array([[-0.42,  0.33, -0.10],
       [ 0.09,  0.12,  0.32],
       [ 0.24, -0.37, -0.35],
       [ 0.48, -0.40,  0.08],
       [ 0.49,  0.09, -0.49],
       [-0.24,  0.40, -0.75],
       [ 0.22, -0.21,  0.00]])
|
array([[-0.42,  0.33, -0.10],
       [ 0.24, -0.37, -0.35],
       [ 0.49,  0.09, -0.49],
       [ 0.22, -0.21,  0.00]])

array([[-0.03, -0.22,  0.45, -0.33,  0.05,  0.05,  0.05,  0.22,  0.20,
        -0.20,  0.16,  0.30,  0.04, -0.44,  0.02],
       [ 0.20,  0.23, -0.09,  0.20, -0.21,  0.16,  0.01,  0.09, -0.22,
         0.16, -0.01, -0.02,  0.07,  0.14, -0.09],
       [ 0.07,  0.29, -0.31,  0.53, -0.11, -0.02, -0.12, -0.11, -0.25,
         0.14, -0.11, -0.07, -0.08,  0.65, -0.17],
       [ 0.13,  0.12, -0.14,  0.31, -0.21,  0.07, -0.16, -0.12, -0.24,
        -0.03, -0.22, -0.04, -0.08,  0.36, -0.18]])
|
array([[-0.03, -0.22,  0.45, -0.33,  0.05,  0.05,  0.05,  0.22,  0.20,
        -0.20,  0.16,  0.30,  0.04, -0.44,  0.02],
       [ 0.07,  0.29, -0.31,  0.53, -0.11, -0.02, -0.12, -0.11, -0.25,
         0.14, -0.11, -0.07, -0.08,  0.65, -0.17]])

array([[ 0.03, -0.30, -0.13,  0.13,  0.06, -0.07, -0.65, -0.01, -0.39,
         0.20],
       [ 0.50,  0.46, -0.09,  0.10, -0.02, -0.02,  0.37,  0.08,  0.21,
         0.02],
       [ 0.21,  0.00, -0.13, -0.12, -0.36, -0.36, -0.55, -0.07, -0.39,
         0.36],
       [ 0.33,  0.11, -0.08,  0.49,  0.72,  0.52,  0.33,  0.05,  0.30,
         0.03]])
|
array([[ 0.03, -0.30, -0.13,  0.13,  0.06, -0.07, -0.65, -0.01, -0.39,
         0.20],
       [ 0.21,  0.00, -0.13, -0.12, -0.36, -0.36, -0.55, -0.07, -0.39,
         0.36]])

array([[-0.38, -0.21, -0.78, -0.16],
       [-0.16, -0.07, -0.21, -0.32],
       [-0.31,  0.08, -0.30,  0.28],
       [ 0.28,  0.20,  0.39, -0.19]])
|
array([[-0.38, -0.21, -0.78, -0.16],
       [-0.31,  0.08, -0.30,  0.28]])

array([[-0.39,  0.37,  0.01,  0.26, -0.58,  0.20],
       [-0.47,  0.53, -0.04,  0.09,  0.52, -0.18],
       [ 0.61,  0.55,  0.44,  0.00, -0.20,  0.01],
       [-0.34,  0.00, -0.37, -0.36, -0.19, -0.61],
       [ 0.02, -0.20,  0.11,  0.61, -0.05,  0.59],
       [ 0.44, -0.51,  0.09,  0.43,  0.58, -0.16],
       [ 0.50,  0.46, -0.56,  0.37,  0.17, -0.02],
       [ 0.36, -0.19, -0.52, -0.19,  0.47,  0.45],
       [ 0.19, -0.56, -0.10, -0.63,  0.28,  0.48]])
|
array([[-0.39,  0.37,  0.01,  0.26, -0.58,  0.20],
       [ 0.61,  0.55,  0.44,  0.00, -0.20,  0.01],
       [ 0.02, -0.20,  0.11,  0.61, -0.05,  0.59],
       [ 0.50,  0.46, -0.56,  0.37,  0.17, -0.02],
       [ 0.19, -0.56, -0.10, -0.63,  0.28,  0.48]])

array([[ 0.18, -0.06,  0.27, -0.56, -0.21, -0.15, -0.34],
       [ 0.09,  0.30,  0.20,  0.24, -0.40, -0.47,  0.18],
       [-0.10,  0.03, -0.35,  0.57,  0.16,  0.21,  0.24],
       [ 0.22,  0.01,  0.37, -0.63, -0.24, -0.09, -0.24]])
|
array([[ 0.18, -0.06,  0.27, -0.56, -0.21, -0.15, -0.34],
       [-0.10,  0.03, -0.35,  0.57,  0.16,  0.21,  0.24]])
